These views show one set of named points, seen from different sides, and a view may be mirrored.
A view may leave some points out. In some views, one point has been moved. Which views, in the order they come, and which point in each? Write none if no view has one.

-- scene 1 --
A:
  z240 [  2  -8 -31 -20  17]
  z480 [-14 -26 -22  30  39]
  z683 [ 18  -9 -20  -9  16]
  z106 [  5 -16 -18   6  29]
  z298 [  7 -16 -25  -3  34]
  z459 [  7  -8 -29 -15  25]
  z889 [  4  -8 -31   6  22]
  z291 [-15  -7 -29  26  32]
  z626 [  0 -13 -29  10  36]
  z185 [ 13 -13 -19 -13  29]
  z597 [  2 -17 -25 -11  12]
  z951 [  5 -14 -31  -3  31]
  z605 [ 10 -11 -19 -13  22]
B:
  z459 [ 16  38  19 -24 -23]
  z597 [  1  33  22 -21 -20]
  z889 [17 35 19 -8 -8]
  z185 [ 17  27  12 -29 -22]
  z951 [ 18  38  10 -14 -17]
  z240 [ 10  41  25 -25 -25]
  z298 [ 20  29   7 -16 -20]
  z626 [ 23  31   7  -2 -14]
  z106 [ 17  21  10 -10 -15]
  z605 [ 14  28  19 -28 -21]
  z291 [ 24  29  15  19 -11]
  z683 [ 12  27  22 -30 -12]
C:
  z597 [-23  22   2 -51 -19]
  z951 [ -3  17   7 -47 -14]
  z106 [ -6  12   1 -34 -17]
  z605 [-20  16   1 -47  -7]
  z459 [-14  21   8 -52  -6]
  z889 [ -8  13  15 -43 -20]
  z185 [-14  14  -3 -48  -2]
  z298 [ -3  16   0 -44 -10]
  z480 [ 16  19  -1 -18 -36]
  z291 [  9  21  18 -21 -31]
  z683 [-24   8   4 -49  -9]
  z240 [-20  27   9 -56  -9]
  z626 [  4  16   8 -36 -18]
D:
  z605 [ 26 -16 -20  30   6]
  z683 [ 19 -17 -24  28   8]
  z889 [ 17  -7 -11  17  -4]
  z459 [ 31 -13 -23  24  -2]
  z291 [ 13   0  15  16 -17]
  z597 [ 30  -5 -17  25  12]
  z106 [ 19 -18  -1  25   0]
  z951 [ 27 -15 -12  17  -5]
  z480 [ 18 -14  30  13  -7]
  z185 [ 29 -24 -19  29   2]
  z240 [ 34  -5 -26  25   2]
E:
  z951 [-15 -18 -32  -2  13]
  z459 [-11 -15 -38   8  20]
  z597 [ -2  -9 -45   7  10]
  z605 [ -9 -16 -51  -2  16]
  z185 [-14 -25 -48   6  17]
  z291 [-32   2 -26 -21  -1]
  z106 [-21 -17 -43  -7   4]
  z683 [-13 -20 -47  15   7]
  z480 [-26 -10 -33 -37  -5]
  z626 [-24 -16 -31 -12   8]
  z889 [-18 -10 -31   2   4]
  z298 [-17 -23 -39  -4  14]
  z240 [ -5  -9 -39  13  21]
Views with a point moved: E
  out of place in E: z605
